In the data rows, 128 means zero.
Some points, each followed by its number:
128/91/100/100/119/91/109/109/119/128/119/128/137/147/137/147/156/156/147/137/137/156/156/137/119/128/109 0
165/165/156/165/100/147/119/119/100/147/109/156/109/100/100/109/100/91/100/119/137/137/91/100/109/109/128 1
147/147/91/147/147/128/165/147/165/165/165/156/147/147/119/100/91/119/109/137/91/91/147/165/147/165/165 2
119/156/147/137/147/156/128/165/147/128/128/100/100/100/100/91/91/91/91/100/100/119/156/165/165/156/147 3
156/128/128/147/137/137/147/147/156/156/156/147/137/137/128/100/137/128/128/128/156/137/91/137/100/147/156 4
119/156/128/137/156/119/137/156/147/119/91/91/119/119/100/109/100/100/91/100/91/100/100/109/156/156/165 5
119/100/109/119/128/137/119/91/119/100/119/100/109/119/128/137/156/165/165/156/165/156/147/128/128/128/119 6
165/156/165/147/128/137/137/156/91/91/91/128/91/128/91/91/91/91/100/128/119/128/109/137/137/109/109 7
100/137/147/91/119/128/128/137/156/128/165/165/156/147/165/147/137/128/137/128/119/109/119/109/128/91/100 8
147/165/165/147/165/165/128/147/147/91/100/91/100/91/91/91/100/100/100/109/147/147/156/147/137/137/128 9
109/119/109/128/119/100/91/91/100/100/128/109/109/119/128/137/137/147/147/156/165/156/147/137/128/119/119 10
109/119/91/100/128/109/91/100/109/100/119/137/137/128/128/156/137/156/156/156/156/137/119/128/91/128/119 11
147/128/137/137/137/128/128/119/147/119/91/91/91/91/109/109/119/147/109/119/91/91/109/109/91/137/156 12
156/91/156/156/165/147/156/137/165/165/137/165/147/100/156/91/91/100/119/165/147/156/109/165/165/156/165 13
100/128/109/100/119/100/119/100/109/91/91/100/109/109/119/128/147/156/147/156/165/147/147/156/137/128/128 14
100/137/100/109/109/137/100/109/119/100/91/100/109/147/137/147/165/165/156/137/147/128/137/137/119/119/137 15
137/119/119/100/109/119/100/91/91/91/109/119/119/128/128/137/156/165/165/147/165/147/147/147/147/137/119 16
165/165/156/165/156/128/137/137/128/119/119/100/119/100/100/119/91/91/91/91/128/100/91/109/109/100/91 17
100/137/147/147/156/147/137/91/165/165/147/109/128/109/100/100/109/100/119/91/119/137/147/109/147/165/156 18
165/91/137/165/91/156/156/165/165/165/165/165/91/137/165/91/91/147/109/109/109/100/91/91/119/156/137 19
100/100/119/109/91/91/119/109/109/128/119/109/128/109/119/128/128/128/147/165/165/165/165/165/165/165/165 20
100/119/91/128/109/91/91/128/91/100/109/128/128/128/137/147/147/147/147/147/156/137/128/128/137/100/137 21
128/156/165/128/137/165/147/165/165/137/91/109/100/91/91/91/119/100/109/109/119/137/147/119/147/156/137 22
128/147/128/128/91/156/137/119/137/91/100/91/91/91/91/91/91/109/119/119/147/165/165/165/165/165/165 23
Which three points above are nearest to each new point by angle? Their numbers follow each, nearest first.
165/165/165/165/100/147/128/137/119/156/100/165/119/100/109/128/91/100/100/109/128/91/100/100/91/128/91 1 17 7
91/100/128/91/109/137/128/119/147/156/156/137/147/156/147/165/156/165/128/119/119/109/119/91/109/100/109 8 0 11
147/128/128/100/100/91/156/137/147/165/147/156/165/165/137/165/119/119/109/147/109/91/91/100/100/91/156 8 19 4
100/137/119/137/147/137/137/109/137/119/156/165/156/165/156/156/119/137/137/100/109/119/137/91/119/91/137 8 11 2
91/109/137/91/119/100/128/137/137/119/165/156/165/165/165/156/165/119/100/100/119/137/119/100/100/91/147 8 0 21
156/100/100/109/137/119/109/165/156/156/165/147/156/156/147/165/165/109/147/91/109/128/147/91/91/91/100 8 0 19
91/128/91/91/147/119/100/147/165/147/147/147/128/156/137/156/137/137/128/100/119/91/109/119/91/91/100 8 11 0
100/119/109/137/128/137/147/137/137/165/137/147/165/156/119/165/128/128/128/137/128/109/109/109/91/91/128 8 4 11
109/100/109/119/100/91/91/109/100/119/128/119/128/137/128/128/119/128/119/137/147/156/165/165/156/156/156 20 10 14
100/165/91/137/165/128/165/165/165/165/165/165/165/119/91/119/91/91/100/91/91/165/147/165/119/156/100 2 3 18
165/91/165/147/165/147/165/100/100/156/156/165/165/119/165/91/109/165/165/165/109/165/165/128/91/165/100 13 4 19
156/137/147/165/156/156/165/156/119/128/109/109/91/91/91/109/100/100/91/91/100/100/100/91/119/100/91 17 7 1
137/100/147/137/147/109/147/156/156/165/137/165/165/156/165/156/119/119/137/137/109/156/109/109/156/165/165 13 4 2
91/156/91/109/165/156/156/165/147/128/91/100/137/100/91/109/100/91/109/100/91/119/100/100/137/109/100 5 22 17
128/100/100/119/91/100/137/109/128/109/100/100/109/109/109/119/119/137/156/165/165/165/165/156/147/147/156 20 14 6
147/137/128/156/165/156/165/147/156/147/128/137/128/91/100/91/91/100/109/100/100/91/137/156/147/137/137 3 2 22
91/100/128/109/128/91/109/137/147/147/147/137/165/165/137/156/147/128/119/109/119/109/100/147/109/109/109 8 0 11
100/100/91/91/147/119/119/128/109/137/147/147/156/156/156/165/147/137/119/128/119/109/109/128/137/91/109 8 0 11
109/91/119/119/91/91/109/100/91/91/91/91/100/91/100/100/100/109/128/156/156/165/165/165/165/165/165 20 23 14
91/91/109/119/119/91/109/128/128/137/147/156/165/165/156/147/128/147/137/128/137/147/147/119/100/128/147 0 11 21
147/137/91/137/128/137/156/137/165/147/156/156/165/147/165/147/156/100/128/100/156/100/128/100/119/91/91 8 4 19
147/165/156/156/165/137/137/147/119/109/100/100/100/91/91/109/109/91/91/91/100/100/91/109/109/91/91 17 7 9
137/147/109/91/109/128/109/147/137/128/165/165/165/165/147/156/119/137/109/119/100/109/109/91/100/91/91 8 19 11
156/147/156/165/156/165/147/156/100/137/91/100/100/100/91/91/91/91/109/137/91/109/137/165/165/165/165 3 22 9
147/156/147/156/165/147/137/156/100/137/109/91/100/91/100/119/100/91/91/100/100/119/91/100/109/100/109 17 7 1
156/165/165/165/165/156/147/137/119/128/119/100/128/91/91/100/100/91/100/100/109/109/91/100/91/109/119 17 1 7
91/137/147/91/137/137/128/109/137/156/147/156/165/156/165/165/165/165/128/109/109/109/91/137/100/100/109 8 11 0
109/91/128/100/91/91/109/119/91/137/91/100/100/100/100/109/109/109/119/156/156/156/156/165/165/156/165 20 23 14
128/100/119/137/119/128/128/109/109/137/156/137/147/156/147/137/156/147/137/109/128/147/109/137/119/128/109 0 11 8
165/156/165/156/147/165/165/165/165/156/165/165/119/100/165/91/128/109/137/91/91/91/109/91/137/165/165 19 4 2
91/91/100/156/156/128/147/156/156/165/165/91/156/165/119/119/119/128/119/119/91/119/137/147/109/100/156 2 18 4
91/147/147/91/100/147/128/128/137/147/137/156/156/147/165/128/165/165/128/119/109/91/91/137/128/119/100 8 15 19
147/128/128/109/91/128/156/165/165/156/156/137/100/128/147/91/91/109/119/137/109/91/156/165/165/165/165 2 3 19
91/128/91/128/156/109/165/156/156/165/128/147/165/128/156/128/137/109/109/119/100/119/119/100/91/100/119 8 2 4
100/156/147/137/156/156/100/137/109/128/137/128/119/109/100/100/109/91/100/100/100/91/128/128/147/137/128 3 5 22
156/165/156/156/165/128/137/147/109/128/100/91/109/91/91/119/100/91/91/100/119/109/91/119/91/100/91 17 7 1
119/100/119/100/91/91/109/91/91/137/91/119/100/100/109/109/109/119/128/165/165/165/165/165/165/165/165 20 14 23
165/165/165/165/100/109/147/119/109/156/119/147/91/100/119/109/91/119/91/119/100/100/119/128/156/109/147 1 7 17
128/147/100/147/147/147/147/109/147/156/156/147/165/165/165/137/147/119/109/109/128/119/137/91/119/91/91 8 19 2
165/156/137/165/156/156/165/137/100/147/147/156/91/109/137/100/91/119/119/165/156/165/165/165/165/156/165 13 23 2
137/147/109/119/147/91/147/137/147/156/147/147/109/165/147/137/137/128/128/119/109/119/109/91/128/109/91 8 19 17
165/147/165/165/156/156/156/165/165/147/128/147/109/109/119/100/109/100/128/109/147/165/109/165/165/165/165 13 22 3
137/147/147/147/109/165/147/147/137/128/137/119/109/100/100/100/100/109/100/91/109/119/128/147/156/156/156 3 22 23
137/91/128/109/100/147/156/128/128/128/156/147/128/137/156/137/128/156/165/156/165/165/165/165/165/165/165 20 16 6
156/165/165/156/156/147/137/137/137/137/119/137/137/100/119/128/109/109/100/109/137/100/119/100/91/137/91 17 1 9
137/91/137/91/128/147/119/119/128/147/165/165/165/165/165/147/165/128/119/137/109/91/100/91/119/91/100 8 19 0
147/137/147/147/165/137/128/165/128/156/137/100/119/100/91/128/91/91/100/100/109/91/91/100/100/91/91 17 1 7
165/147/147/137/147/100/100/165/91/91/109/91/91/128/91/100/100/100/100/100/91/137/100/128/147/100/91 7 17 9
119/119/137/91/147/147/156/147/156/165/165/147/147/119/109/137/109/128/109/119/137/109/119/91/147/128/119 8 18 19
137/109/91/128/91/91/119/109/119/137/156/128/147/156/137/147/156/147/147/128/128/119/100/128/119/137/91 0 11 21
100/137/91/137/147/119/128/128/128/165/156/156/147/137/156/128/128/128/109/128/128/109/128/91/109/128/100 8 19 2
156/91/119/128/137/147/156/165/156/165/147/109/147/165/156/109/128/91/156/156/91/100/119/91/128/156/109 19 2 4
137/109/137/109/147/147/156/156/147/165/165/156/165/119/147/119/128/109/119/109/100/91/128/91/156/91/91 8 19 2
137/109/147/119/100/91/156/156/147/147/165/165/165/165/109/165/156/109/119/109/137/91/128/91/137/156/119 8 19 4
128/119/100/137/128/100/137/137/156/156/147/156/137/165/137/165/165/147/119/128/91/100/100/109/100/91/147 8 19 4
